Rotation paths and how fast each direction turns (degrees each step):
Each turn is a multiple of 5 degrees from 10 to 175, or 0.
Each row of a path follows its step; steps can be skipped.
path 1
step 0: -246  -37  103   52   20   -3  167  118  128  151  123  247 -171  -20  -84  108  -26  -48   23  118  110   65  -57 -154  111 -108  -61  243 -282 -131  -73  -92 -120
step 1: -314   -6   21   47   -9   33   58   87   41  253   68  147  118  147 -152 -138 -180  -51  -71  149 -145   -9  -63 -134   31 -155   28  104    1  -33  -78 -363   12
step 2: -257 -163   76  -62   63 -186  145  -83  180  110  -19  -39   -1   78    1  178 -300  217  -82  110 -231   -4  -61 -250   81  -79   28  -34    8   25 -125  -94  -47
step 3: -312   19   29   -7 -125 -144   79 -181  174 -144  -19  253  141  -12   -4  -16 -106  106 -134   99 -176    0  185 -147   51  154 -133 -149    4 -168 -135 -104   -2
step 4: -186  108  121  100 -116 -110   89  -67  128 -139   69  141   65  -84 -198  279 -151   -8  222   58   33   88  201 -206   33   89   -5  -67 -119   88 -112 -121  201
step 5: -151  194   40   18   48   68  110  169 -114 -102  235  263  105  -22  -34  174 -188   27   -9 -101 -112 -188  149 -158 -129  -52   -2   36 -199  -89 -153  -50  141
step 6:  -89   -5   33 -165   27   63   10   80   36  171  219  223  -32   98 -154  189 -147  228  126   30  199 -220    6 -198  -27  137  -60  153  -17  -88 -144 -144  -27
step 7:  -60  197   16   49  142 -100  -50    1  114  157  142  141  259  146 -141 -199 -187  300   29   98   23  -15 -149 -230  -52   46   34   13 -111 -135 -114  -68    1
step 8: -127  -41  150    1   55 -216  102   52   70  -14  100  -67  186  -68   45 -102 -288  173  202  105  -51    7  -80 -276  129  127 -255  175   19  -44  -23   22    2
step 9: -297  123 -104  168  -45 -205  274   67   43  -86  221   27  -75  -55   87 -175   36   93   44   80  -86   55   40 -225    5  261  -55   81 -107  -55  -85  -95   -4
step 10: -333    0   49  113   72  -94  187   45   76   48  258  -24  -80  -29 -208  107   99  -32  290    8  -76   84   35 -110 -104  -84 -214    4  -26 -163  -57 -169   80
step 11: -229  103  -42   16   91   87  180   26   87  192  274  219  -52 -279 -125   30  -79   31  -54  -19 -126   27   23 -262  -32 -253    5    8   -1  -57  -41  -48 -114
Directions:
  1 -50 -19  53 -20 -22  68 -10  25 -66   1  80 -40  11  41 -41  32 -26 120 -66 -19  21  86   6 -35 -12   2 -20  11  29 -37  59  40
65
-36  -5 -37   8  86   9 -56 -31 -54  86  16  89  10  68   7  16 -11 -42  12 -33  43 -24   5  -8 -21 -45 -34  19 -23 101  10  15 -86
65
 43  52  53  14  87 -43 -26  21  45  16 -25 -48 -70  28  16 -79 -16   3 -23  26  61 -47 111 -27 -28 -13 -23  80  -1 -19  10   0  42
40
 10  60 -38 -23 -28   9  49 -16   3  62 -10 -19  -2  11 -19 -39  18 -30  27  37  48  25  17 -17 -23  91  95 -24  53 109 -40 -92  21
135
-26 -97  61  28  23  20  45  -6  64 -29 -48  28  25  37 -34  26 -85 -88 -89  -3  24   1  24  62 -27  29  77   5 -23  -7  -8 -15 -18
25
 16 -14  -2 -99  38   9  97  27 -46   2  -1 -16 -33 -35 130  39 -28   3 -54 -19 -51 -53  12 -29  -6  54  -9  24  12  28 -52  40 -41
115
 47   1 122  39 -47 -67  25 -64   3  32  65  41  33  -6  75  28  71  23 -38 -24   2 -23 -31  30 -36 -21  20  37  30  32  59 -45  16
0
path 2
step 0: -153   67 -109  -65   22   68   19   37  128  -66   38   16  -99   29  -21   84 -104  -42  -72  154   97   95  -64  -31   49 -207  285 -165  328   -8 -218  122   39
step 1:   52    8   22  256  -51 -112 -102  -85   74  142   12   17 -168   52  -32   38 -161 -220 -196   23  -59  -90   21 -194  -54   49  285  -13  120   56   93  178  -99
step 2:  -20   79  165  125  -93   25 -132   28  -35 -103  175   57 -156   15  -89 -175 -125   74 -102  -15  156 -311  -23  -69 -204 -152  155  -72  -61  -45 -103 -125  -85
step 3:  -28   24  -14  205 -214   94 -133  120  197    0   38   43  238   59   96  -25  -81  114 -109 -133  131   -4 -227  -26  -74  -41   59 -119   68  264 -119    8   26
step 4:  -97 -156  -52   53  -76  102 -134   36    7  304  208   48   17  -94  -79   20  -18  -51 -254    8   98   97 -250  105 -147  -74   70  -10  113 -129  129   18  110
step 5:  -13 -232  -22  -44 -124  111 -125  190    5  -80  -13  193   24   24  -95   59 -122  -51  -10 -145  -59 -187   85  -35 -110 -108  191  -66   -9 -109  131  193  245
step 6:   98  -33    0  165   77  252  135  185    1  -46 -137   57   98  183   45  -96  -94 -271 -165   84  105 -174 -127  -59 -101  -90   15   88  -36   26   29  -75  154
step 7:    6   51 -188  321  -77   35  185  130  -79   44  -11   52   16 -150  -86 -180 -120  104   75  -23 -106 -121 -180   88 -156  113   -1   18  179  -50   25  -61  179
step 8:    8 -239 -174   27    6   20   57  -23   79  -15   99   53  125  114  118 -112  219   56   15   15   80 -117  -29  131 -129  196  300  -32   96 -168 -105  -24  136
step 9:  135  -31 -198 -130  -26 -139  -93  -13  -90   75 -258   46  151 -141    0 -236  -36 -137 -139  -34  178    2   41   12 -123   56  234   99  -43   58   68    1  157
step 10:  -30   36 -116  138  146  -33 -104  -78  105  -48  -19  255   30  -30 -238 -222  -16   -4  -35  145  197 -159  100   99   39   53 -166   44  -74  -23    0   63  252
step 11:   89  -38 -131  -95 -217   95   98  -90   80  -60  -35  247  161   24 -118  -11  -51   -7  165  255  122  -89 -142  -54  -86  282  -64  -66   16   65   79  -22  -34
Directions:
   1  -28  -46  -35  -42   -8   25   66   19   43   31 -103   86  -17   -8  -43   45   76  -71  -38   13   60   25   13   -3   24  -10  -58   26  -63  -49   11  -40
80
 -34  -38 -106  -17  -16  -17   35  -59   23   37    1   40  -22   42   20   63   30   84   40  -19  -13   31  -99   43    4  -50   22   -2   68   25   28  -64  -25
90
-14  28 -14  50  48 -57  23  35  21  52 -32  -5   3 -58   2  20  18 -42 -38  -1  39  39 -19 -47  28 -52 -87  26  82  76 -79   0  85
115
 -53  -60    8   21  -22   75   90   20  -10  -10   33   43  -22  -23   36 -108   40  -12  -15  -87   38   23   19  -23    1   13   17   18    4   44   90  -15   64
20
-46  36  71 -19  62 -22  -8  -7  33  -1  22  53  31   7  90 -34 -82 -12  -3 -71 -18  12 -11 -37   1 -43 -11  -7  91 -72  10  23 -88
10
  53   59   -1  -51 -125    9   45   20  -81    0  -63   62   -5 -111    2   28  -53   17   45  -30   18   34   -3  -23  -19   -4   29  -18   23    2  -24   21  -12
170
 33 -41  51 -57  56  29   9   4 -79  20  24 -12 -31   9 -24  12  12  34  23 -76 -50  29 -15   7 121  38 -30  78 -23  49 -65   5 -52
0
-41  58  26 -67 -17 -34  51 -75  45 -41 -55  48  47  12 -80 -52  53  11 -41  47 -51  17  48   6   7  53  13  79  57  -1 -10 -26   2
25
path 3
step 0:   29 -137  -28  -60 -212   25   18  -58 -153  -50  -63   24   27  288 -113   44   33  136 -232  268  -12    0 -157   32 -109  -12   51  -10  216  259   38   -5 -204
step 1:   70 -178   48    1  -44  -21  106  -20  136   81 -177   -7  168   -4  -26 -227  215   57  163    6   -7   88  -61  140  182  -23 -302   85  -95   98 -109  106 -271
step 2: -347  117  119  -56   33 -201   14   68  110   41   96   24  -11 -187  117 -121  -36  -69  135 -119  -67  -77   99 -209  204  -26  -71 -148 -186   13  -45 -190 -102
step 3: -116  112  123   68   76  116  -70   46 -170  -97 -212  349  -57   60   -8  111 -224    8 -186   52  -52  -78  128 -103   -1   77   61 -135 -137   29  143  -91  201
step 4:  165 -139 -146  193  -13   43  132  -72  -49  170 -158  178 -272  166 -138  -22  -91  -59  -79  180   95 -112  -72  -41 -159 -118 -109   79  239  -15   -1   61  -62
step 5:  -19 -248 -132 -149 -131  -44   91  -62  235  119    9   37  101    2  -98 -185  183  -63  174  -43   14  321   68  -25   78  -90  -35  -97  285  -40   45   -3  -37
step 6: -321  -28   76   89   32 -128 -116   51   23 -105   72 -115  240  -77  -94 -195   45    7   98  -67  189   20   14   43  -69  138  -51 -330 -177  -29  -90  -47  137
step 7:  -65  149  -17  260    6   70 -210  122  -28 -148  -20  -82  -99   75  -99   46 -276   50  -88  193   45  -12  170   83   -9  -50    5   58 -216  142  121 -271  -69
step 8:   78 -190   29    9  -24  223  105   21  -61  -25 -162  -18  -91  -25  -41   -7  -24   85 -240   72   52  -16  159 -240    2 -217   53  223  134  247  -19  175 -177
step 9: -146 -164  -38 -160 -123  -60   85 -158  138  168  -43   77   62  165   51   16  151  129  -76 -102  -82   70 -204  -41   83   59  -95 -135  155  185 -316    7 -130
step 10: -161  139  -69   36  129  -54  165   49   42   -4   -6  145  168   66   43 -132   66   69  171  137  -10   93  -10   59  221  187 -229 -205 -297 -148   45  -21  -72
step 11:  -69  151   91   48    9 -170   -3   41 -189 -102  -39  137  -22 -125   27 -149 -144 -199  -16  181    2 -196  137 -202 -125 -143  -61    3  -80   19  252 -257  -59
Directions:
 26   8 -20  45 -49 -25   2  44  50  63 -14  84 -34 -12  28 -30  -1 -45  22 -45  35 -29  48  42 -61 -12  10 -70  62 -73  80  10  76
45
 -14  -55   13  -14   84  -26  -21  -64  -36  -19   -9   25  -46  -12 -125   12  -34  -89   76   14  -12   42  -33  -30    8   11    0   17   36  -63    5  -25   68
45
-10  54 -62  44  56  42  -4 -40  -9 -15 -80 -16  31 -31  57 -41 -48 -20  55 -39 -29 -28 -67  54 -45 -71 -23 -16  50  54 -76 -36  23
140
 28 -19 -10 -40  -7  -2  -9 -13  23 -12   9  -2 -86  16  30  28 -95  36 -90  45  -4   3   2 -11  61 -78 -34 -24  24  11 -49  77 107
80
 -4 -15 -66 -57  15  -5  -8 -32  -2  17 -22  13 -13 -34 -39 -31 -31  10 -40  62  -5 -39 -34  65 -78 -26 -33  75 -55  43 136  35 -20
100
  39  -20  -24   42  -36  -18   32   24   22  -78  -58  -22   22   -7  -30   19 -100   33  -46  -92   -9  -40  -40  -82    1  -14   35   12  -58  -59   45  -64   -2
85
